[[-40.0 -21.2 -21.5 -18.0 -20.5  41.1]
 [-40.9 -19.6 -19.9 -16.4 -19.0  42.0]
 [ 19.3  41.0  41.3  37.3  39.3 -19.5]
 [  8.5  18.1  18.1  14.3  17.2  -8.9]
 [ -6.6  14.6  14.6  13.9  13.6   6.6]]
|
[[-40.0 -21.5 -20.5]
 [-40.9 -19.9 -19.0]
 [ 19.3  41.3  39.3]
 [  8.5  18.1  17.2]
 [ -6.6  14.6  13.6]]

[[ 42.6  24.1  51.8  37.1  24.2  15.2  23.4  -7.5 -16.7  25.3   1.2]
 [ 37.1   2.1  54.3  43.2  35.7  27.2  31.7   9.7  11.1  46.5  -3.2]
 [  0.7  36.2 -16.4  -5.6   2.6  11.4   6.8  28.5  27.9  -8.5  41.9]
 [ 37.3   2.3  54.3  43.6  36.0  27.3  31.8  10.4  11.7  47.1  -3.0]
 [  1.1  36.3 -15.7  -5.2   2.8  11.3   6.9  27.9  27.2  -8.3  41.4]
 [ 42.9  25.2  51.6  36.9  23.8  14.7  23.0  -8.1 -17.8  24.6   1.5]
 [  0.8  36.3 -16.5  -5.4   2.5  11.2   6.6  28.8  27.7  -8.5  41.9]]
|
[[ 42.6  51.8  24.2  23.4 -16.7   1.2]
 [ 37.1  54.3  35.7  31.7  11.1  -3.2]
 [  0.7 -16.4   2.6   6.8  27.9  41.9]
 [ 37.3  54.3  36.0  31.8  11.7  -3.0]
 [  1.1 -15.7   2.8   6.9  27.2  41.4]
 [ 42.9  51.6  23.8  23.0 -17.8   1.5]
 [  0.8 -16.5   2.5   6.6  27.7  41.9]]

[[ 49.8  34.6  48.7 -50.2  50.3  48.2  31.6  46.6  48.5  48.8]
 [ 49.9  46.7  46.1 -48.3  45.9  46.7  40.7  48.2  51.3  49.4]
 [-49.3 -48.2 -46.8 -51.0 -49.8  49.8 -50.7  48.9 -49.2 -48.4]]
|
[[ 49.8  48.7  50.3  31.6  48.5]
 [ 49.9  46.1  45.9  40.7  51.3]
 [-49.3 -46.8 -49.8 -50.7 -49.2]]

[[-18.0  22.1  14.0  15.7  19.4]
 [ 41.8   6.4   5.4  15.1  -1.0]]
|
[[-18.0  14.0  19.4]
 [ 41.8   5.4  -1.0]]

[[ 33.6  39.4   9.9  -0.3 -25.6  17.8]
 [ 34.4  41.8  10.7   0.0 -24.9  18.3]
 [ 24.9  29.6   6.4  -0.5 -21.3  12.9]
 [ 26.3  30.2   6.8  -0.6 -22.6  13.7]
 [ 23.5  29.2   6.1  -0.4 -20.0  12.1]
 [ 32.4  36.9   9.3  -0.5 -25.8  17.2]
 [ 31.0  34.7   8.5  -0.7 -25.5  16.3]
 [ 27.9  31.3   7.3  -0.8 -23.8  14.6]
 [ 29.4  32.7   7.9  -0.8 -24.7  15.5]]
|
[[ 33.6   9.9 -25.6]
 [ 34.4  10.7 -24.9]
 [ 24.9   6.4 -21.3]
 [ 26.3   6.8 -22.6]
 [ 23.5   6.1 -20.0]
 [ 32.4   9.3 -25.8]
 [ 31.0   8.5 -25.5]
 [ 27.9   7.3 -23.8]
 [ 29.4   7.9 -24.7]]

[[ -0.2 -10.6 -11.6  -3.8  -3.7   3.3  -2.9]
 [-29.8  -2.2  24.2  28.6 -13.6 -35.1   2.5]
 [ -5.2   7.0   2.6   1.2  15.3  12.3  -5.6]
 [-29.5   5.0  36.6  39.9   4.1 -28.8   3.7]
 [ 31.4   3.7 -17.6 -18.2  -0.8  15.3 -27.0]
 [ -6.5  -3.0  13.2  -6.0  -7.9 -15.6 -15.9]
 [-12.6  -5.9  25.7  42.0  -6.2 -27.9 -25.6]
 [-28.4  13.4  18.0  39.2  -5.8 -34.4 -22.9]
 [-20.4  11.8  -2.5 -23.2  18.0  17.6  14.5]]
|
[[ -0.2 -11.6  -3.7  -2.9]
 [-29.8  24.2 -13.6   2.5]
 [ -5.2   2.6  15.3  -5.6]
 [-29.5  36.6   4.1   3.7]
 [ 31.4 -17.6  -0.8 -27.0]
 [ -6.5  13.2  -7.9 -15.9]
 [-12.6  25.7  -6.2 -25.6]
 [-28.4  18.0  -5.8 -22.9]
 [-20.4  -2.5  18.0  14.5]]

[[-46.8 -22.0  18.7 -12.2 -38.1   6.2  -2.6  19.2 -17.2 -14.7  -6.8  34.0
   19.6 -35.9  -8.3  43.7]
 [-11.0 -16.4 -23.6   5.8 -18.4 -29.5   0.2  -7.2 -11.0  -4.1 -20.2 -38.1
   -2.4 -30.2 -27.6 -23.1]
 [ -2.6  18.1 -46.1 -45.7 -45.5  10.8  19.8 -30.8  -5.3   4.8 -27.9  39.3
  -53.1  36.9  52.0 -27.2]
 [-31.2 -21.7   1.1   5.3 -36.4   9.7  -3.7  32.2   1.4  -6.1 -55.9 -49.5
   14.5 -28.5   9.9  10.3]
 [ 15.5  14.4  52.5   0.4  10.1  37.4   7.1  34.2   0.8 -11.3  13.7  39.7
   -2.8  39.5 -22.7  35.2]]
|
[[-46.8  18.7 -38.1  -2.6 -17.2  -6.8  19.6  -8.3]
 [-11.0 -23.6 -18.4   0.2 -11.0 -20.2  -2.4 -27.6]
 [ -2.6 -46.1 -45.5  19.8  -5.3 -27.9 -53.1  52.0]
 [-31.2   1.1 -36.4  -3.7   1.4 -55.9  14.5   9.9]
 [ 15.5  52.5  10.1   7.1   0.8  13.7  -2.8 -22.7]]
